Rotation paths and how fast each direction turns (degrees a step)
Each turn is a multiple of 5 degrees from 10 to 175, or 0.
Each row of a path follows its step; steps can be skipped.
Path 1:
step 0: [ 12   0  -4 -18  -3 -18  19   0  -1  -4   0  -2  -6  -7  -2  -9   0   6
  -3   4  -3  -3 -11   8  18  -5   5   4  -8   6  -3   4  -3   4  12   7
   0  -4 -14   3   3  14  17  -8  10  -3]
step 2: [  7  -6   0  12  10  -4   2  25  -3  18  -9  -7   1   0  -9  -9   3  -7
  14   0  -4 -11  -1 -12  -3  -2  -3 -12  -3   4   8   6  14   8 -18   0
   4   4   4   0   5   9  -8  -4   6   0]
step 3: [ -5   8   2  14   8  -4   2   3 -16   4   2  -3   9 -12  -3  -6  -6   1
 -13   4 -12   3  -7  14  14   7  10   3 -10   1   7  -1  14   4  21  12
   8  -4   4  10  13  -2   5   0  -3   4]
step 4: [-11   3  -7   0  -5  -7  -3   2  -4   2  11   3   2   6   3   4  -8   1
   4  -6  -8   0  -8  -7  15 -19  -4  14  -6 -13 -14   3   2   1   4 -14
  -2 -21   1  -3  -6   7  -2   9  18  -9]
step 5: [  1  -1 -10   1  -3   7   4   1  -7   7 -11   4   8   0  11  -6   3 -11
   5   2   3  -6   3  15   2 -24  -2  -9  13   8  11   1   8 -13 -10 -11
  -3   4  -6  -7  13  19   2   3  -4  -8]
step 6: [  7  16  -2  14  -4 -19   4   6  -1   0   7 -16  12   4   2  12  -8 -11
  -4   2  -6   8   3  -4  -8  -1   8  -7  -6  13  -7   3   9  -6  -4   2
   3   4  19  -2   9  -6   0   3 -15   8]
step 7: [ -8  10  -9   3   3  -2   2   7   1  -2  16  -6 -12  -5  25  -1  -4   2
   5   0  -5  -5  -3   0  16   5  -5  -7 -16 -18  -5   5   0  -5  -6   6
   7  11  -2  15   6  -2  -4  -2   9  -9]
step 8: [-14  10  -9 -13  -1   5   5  10  -1   3 -14   0   7  -1  11   8  -6  -5
   0  12  -1   0   5  20   9  12   1   7  20  -2   0  10  -6   1   3 -18
  -1  -9   7   2  -9   7   7   3   0 -10]
step 9: [ 13  12  13 -13  -3  -1  -1   5 -11 -10   3  -3 -10   9  -1   4  -7   2
   2 -11 -10 -10  -5  -6  -7  -4   3   4   7   7   5  -6  12 -12 -16  -9
 -10  -1  18   6  -2  11  -4   3 -13  -7]
step 10: [  2  20  12   7  10  -3  16  12  12  -4  10   9  -2  -6  12  -6  -1   0
   0  -9   2   9  -7   8 -13   2   2  -6  -3  -9  12   6  -7   0   4  -1
   4   5  -6  -3  17   1 -18   2  -5   3]
Speeds:
[-2  0  0  2  0  1 -2 -1  0  2 -5  1  1  2 -2  1 -1  0  3 -4  2 -2 -3  2
 -1  0 -2  2  3  2  0 -3  0 -4 -6 -4  2  1  2  0 -1  2  1 -5 -1  6] => 100
[-2  3  0 -1 -2 -2  1  0  1  3  1  0 -2  4  6 -1 -1 -1  0  0  3 -3  3  4
  1  0 -2 -2  0  1 -3 -3  1 -1 -2  2  1 -1  0 -1 -5 -5  3  1 -6 -2] => 35
[ 2 -1  5  1 -4 -1 -2  2 -2  0 -4 -1  2 -1 -1 -2 -3 -1  0  0 -1 -3  4  1
 -4  4  0 -1 -4 -1  0 -2  3 -1 -1 -1 -5  3  1 -6  3  0 -2  0 -1 -3] => 100
[-1 -2 -1 -2  2  1 -2  4 -5  2 -1  0  2 -3 -2  1  0  3  2 -1 -5  2  2  1
  6  5  0 -1  0 -3 -2 -5 -3 -2 -1 -2  2  0 -1  1 -2 -4  1  4 -1  0] => 80
Path 2:
step 0: [ -2  13  16   6   3  10   3  -5  -5  -9   5  12  -4  -1  -5 -13  -5   8
   7  -5  -7  -1   3  -6  -9   2 -11  -4   4   6  10 -11 -14  -2  -5 -13
  -2  -1   8   9  -4  -1   0  -3   8   0]
step 1: [  4   5  15  -4  17  -2   3 -17   1  11   0   7   8   3  -1   8   5  -4
   7   1  -8   6  -1  -5  -2  -6   2   0   2   1   2  -1  10 -10  -6  -8
  12  -1   1   1  -5   4  -1   7 -19 -13]
step 2: [  6  -2  12   9  -1  13   1  -1 -10   7  -9   0   4   2  -4  -5   4   5
   0  -9   3  -8 -16  10  -6 -14   2   0  11  -9  -4  -4 -10  -6   7   6
  -9   0   5   1  -3  -4 -13  -1  -4 -10]
step 3: [-13  15  13   4  -6   3   6   0  -6  -6  -4   3  -5  -2   2  -9   6  -2
  18  -7   4  -3   9   0  -1 -10 -14  -5   1   6  13  -4  -3   0  -4 -10
   7  -6   3  11  -6   3   6   0  -1 -11]
step 6: [-15  19   2   3  -1   7  14   3  -7  -8  11  11   7  -3  -2  -1   1   3
  15  -2   1  13   4  -3   0  -6  -8  -5  -1  12   5  -2  -5   3  -1   1
   3   0   8   0   4   1   0  -8   5 -13]
step 7: [ 12   0   5  -6   7  -5   9  -3   9  -3   7   3   7  -8 -15   5  -4   2
  -3   0  -7   3  -7  -6 -14  -4   4  12   0  -3   6  -8   1 -12 -18   3
   7  -2   7   1   1  -3  -3   6  -8 -16]
step 8: [  4  -7   3   2   6  11   6 -10  -5   5   5   7   6  -8 -11   0   5  -1
   6  -2  -3   5  -9  17   0 -14  -9  -7   8  -3   0  -3  -8 -10  15  -2
  -5   1  15  -4  -7  -2   6   5   7   0]
step 9: [-10  12   9   6  11  -1   2   2 -12   0  -3  18   2  -6   4  -6   2   6
   5   0   4   6   4 -10  -7  -5  -7  -9   2  -6   8  -5  -4  -1 -10  -2
   1   6   1   0  -4  -1  -3  -4  12 -22]
step 10: [ 15   1  15  -5   0  -1   1 -10  10  -3  -3   1  -2   0   4   1   0 -14
   6   9  -4   2 -10   5 -11  -9   2  -1  -3  -7   4 -10  -4  -6 -11   0
   8   0  11   8   3  -2  -2  13 -12 -14]
step 11: [  8   2   6  14   4  13   6 -12  -9  -1  -5   6  -7  -8  -6  -9  -3   6
   3  -8   6   3   1   4   7 -15  -4  -4   5  -7  -6   0  -3  -4  11  -3
   0   6  13   2 -17   0  -8   6  -3   3]
Speeds:
[ 4  1 -1 -1  5  1 -3  4  0  2  1 -2  1  0 -1  1  3 -6 -1 -3  4  0  0  0
 -1  2  0  2 -4  4  1  1 -3 -3  0  3 -1  3  0  1 -1 -4 -2  3 -3  0] => 125
[ 1  0  3  0 -1  3 -2  1  4 -2 -4 -1  1 -1  0 -1 -2  3  0  2 -1 -1 -5  4
 -5  0  4  3  0 -1  4  3  2  0 -1  0 -2  4 -2  0  4 -5  2 -1  0  0] => 135
[ 0 -2 -2  1  5 -3  1  2 -2  3 -3 -2  0 -1 -4  0  0  0  0  0  2 -1 -4  1
  2 -5  1  0  2  0  0  3  2  2  3 -3 -4  1  4 -5 -1  3 -2 -2 -2  2] => 115
[ 5 -3 -4 -3  4  6  2 -2  0  3 -1 -3  4 -2  0 -3  0  1  3  2 -5  0  2 -1
  1 -2  0  0 -2 -3 -2 -1  4  1  1  1  1 -2 -2  2 -2 -2 -1  1 -1  2] => 115
[-4  2  1 -3  2 -1  0  3  1 -1  3  3  1  1  1 -3 -2 -1 -2 -2 -2  2  1  1
  3  2 -1 -3  0  0  1  3  8  1 -1 -2 -2  3  0  1 -5 -3  0 -2 -3 -5] => 130
[-2  2  1  3  3  0 -2 -1  2  0 -2  2  1 -2  0  1  3  5  2 -2  1  6  8 -1
  0 -2 -1  0 -3  3  3  2  0  3  2 -2  1  2 -4 -2  2  1  1  2  1  2] => 130
Path 3:
step 0: [-13  -7   2 -10  -2   2  15 -12  -6  -7   6 -11  21 -12  -1  -4  10   4
  -1   0   6  -7   4  12  -5  -5  -4  -1  -1   4   8   5  -2   6  -3   8
   5   2   1  -2  -2  -5  -4  -5  -2  11]
step 2: [  8   5   0 -10   1 -11   4  -4  14 -13   4   3   1  12  -2   7  -2  -2
   0  -1 -14  -5   0   6  -8  -4   0 -12  -1  -5  -9  -3   6  12  -2   8
   6  -5   1   5  12  -2   5 -14   7  10]
step 3: [  2  -4   4   8   1 -23   3   5 -11  -5   2  -3  -5 -10  12   2  10   0
   1   9   4  -5  10  15  -2   3   3   3   6   6   9   0  -4   7   3   7
   3   7  -7  -3 -12  -1  -2 -12   1  -9]
step 4: [  6  -9   1  -1  15  -8  -8   2  15  -7   4   5  12  -2   5  -8 -11   1
  -8   2  11  12   5   5   1   2   4  -2   6  -5  -3  -5  -9 -10   1  -4
 -10 -10  -1   7  -2  12   5   0   0   9]
step 6: [ -5   2  -1   5   4  -5 -14  -8  -3  -2  -7  13  10  -9   6  -4  -5  -4
 -16  -2   5  -3  10   6   5   8 -13  -1   6   5  -8  -1  13  10   9  -6
   4   7  -2   0  -6 -10  -7  -7  -1 -10]
step 7: [  4  -3 -15  -9   8  -2  -7   1   6 -13  -2   0 -10   3  12  -6   9   8
  -6  -8   2   6  -6  -4   8   2   0   2   5   1   2  -3   0  -1  -7  -3
   3 -16  -3  -1  11  -7   4 -11  14  12]
step 8: [  6   9  13  -3  -2  -6   3  -4 -12   5   1   0  -3   2   7  -6   3   7
   5   2   1 -12   4   4  -8  -4  -7  -4  25   2   5  15   1 -14   3  -4
   4   6   0  -1   2   2  -5 -11   3   6]
step 9: [ -1   4  -5   8  -3   2  -4  12   5  -2  -3   2  13 -16   6   2 -12   0
  -2  -8   6  -2   0  11  -2  -7   6  -6   3  -6   2  -5   6  -6  -2 -13
 -10 -15   1   5  -3  -5 -15  -6   8 -10]
step 10: [ -3  -7   6  -5   5  12   4 -12   9   1   6   6 -14 -14  18  13  -1   2
   3   8  -8  -2  -3  -4   7  -5   1  -2  -3  -3   0  -3   6  -8   3  -6
   5  -2  -2  -5   6   4   8  -9  10  10]
step 11: [  9   3   0   6  -2 -12   7  11 -12  -6   5  -7  -3  -8  -1  -8  -5  -4
  -7   1  -6   0  -2   1   8   2 -23  -4   2  -5   2   3  17  -3  10 -13
   2   8   5   8  -4   0   3  -1  -4  -1]
Speeds:
[ 1  1 -5  0 -2 -4  1  4  2  1  1 -5  1  0  2 -1  2 -2 -3 -2  1 -2 -1  0
  2 -7  0  1 -5 -3  1 -1 -1  0 -1  2  0 -3  1 -3 -1 -6 -1  1  0  3] => 160
[-4  2 -2  1 -1  0 -3  3  4 -3  3  2  3  5  0  1 -2  1  3  0  0  5 -2  1
  4  2  3  3  1 -2 -2 -3  3 -4 -3  1  2 -1  4  1 -3 -2  0 -2  0  0] => 140
[ 4 -1 -2  4 -1  0  2 -5  0  0 -1 -3  5  0  0  4  0  2  2 -4  1 -1  1  1
 -1  3  2  2  0 -1  0  3 -3 -6 -1 -1 -2 -2 -2 -1 -3  3 -3 -1 -3  2] => 80
Path 4:
step 0: [  3  -7 -10  -8   5   5 -13  -4   7   3  -7   5  -4  -4 -10  -1  10   3
  12 -16 -10  -4   2  -3   8  -1   3   7  -1  -7   4  10  -2   2 -22  15
 -14   1   6  -1  13   2   1  -3   3   4]
step 1: [ -4  14  -4 -12  -2  10 -20  -7  -5   1   9   5   8  13  -2 -14   1  -1
  11  -1   3   2  -3  13   3  14  -6  -1   4  19   5  -4  -1  -3  -6   5
   1  14  -9   1   4   3  -2  -8   1  -3]
step 2: [  4  -2   0  -7   6   0   3   1  19  15  -7  -5  -2  28  -2   0  11  -2
  -2 -14  -1  -1   4  -1   4  16   3   4  -4   1  -2  -1   5  -2  -6 -17
   0  -1  -4   6   9 -10   1  -2   4  -8]
step 3: [  2   0   4  -7  -7  -5   5   8   6  -1   8 -13   2   1  -1   8   1  11
   8 -16 -12  -2   7   8 -13  -4   4   8   0  15  -1   7  -3   8  -9   1
 -11  17  -4  -1  15  11  -5  -8   7   6]
step 4: [ 12   3  11  -5  13  -1  -5  -3  -2  10  -6  -1  15   7   6  -6  -5   2
  19   2  -2   0  11   2  11   3   3   7  -2   9   8  -6   6   3  -2  -1
   3  11  -2  -1 -13  -4  -2  -3  22  10]
step 6: [ -9  10  -8 -11   0   1   0   5  -4   1  -3   9   3  -3 -11  -3   9   9
   5 -16   4  -8 -15   1   8   3  -2   9   0  10   3   0  -4  -2 -12   3
  -2  16  -6   9   2  14   4  11  18   6]
step 7: [  8  10   5   2  15   1  -6 -10   5   7 -10   4   1  13  -2 -12   7   9
   8  -1  -7  -5  -1  11  14   6   3   6   4   8 -19  -9   0   4   2  -9
  -3  12 -10   1   7  -5  10  -3  -9  -1]
step 8: [ -7  -3  -1   1   0   2   0   5  14  -1  -3  -1  -8  15  10   3  15  -2
  -8   0  -9  13   0  -2  -3   3   6  13   5  10   0   6  -4  10 -11  -5
   8  12   3   7  10   6  11 -18  14   1]
step 10: [ 11   0  15  -2   8   1  -4   3   6  -1  14   5  14  17  -7  -5   0   5
  -3   4  -7  -3   5  -2   4  -7 -11   1  -8   2   1 -17   2  -8   4  -1
   2  19   9   2   5  -5  18  -7   8   8]
step 11: [  5   8  -5  -1  14   9  -6   8   1  -3  -7  -1   6  -5  -3   8  10  13
 -11  -9 -16  -5  -4 -13   1   1   5  13   1   0   7   3   1  -4 -19   2
  -5  -3   1  10   3  -8  11  -1  16   1]
Speeds:
[ 1 -7  0  0 -1  2 -1  1  0  1  3 -1 -3 -3 -1  2  2  1 -3 -1 -2 -3  0  1
  0  0 -2 -3 -1  1 -1  3 -1  1 -2 -1 -2  2  6  0  1  4  5 -6  1 -3] => 140
[-1 -2 -4 -1 -2  1  4 -2 -1 -1 -2 -2 -1 -2  1 -2 -3  3  1  1  4 -2  0  0
  0 -4 -3  3  0  2  1 -3 -2 -1 -3  3 -7  0 -1  0  2  4 -4 -1  1  2] => 125
[ 3  2  1  1  1  1  2 -3 -4  3  7  4  1  0 -2 -2 -2  1  4 -4  1 -2  1  2
  1  0 -1  2  1  0  1  1 -1  5  1  3  2  1 -1 -3 -4  5  2  1 -2 -1] => 125
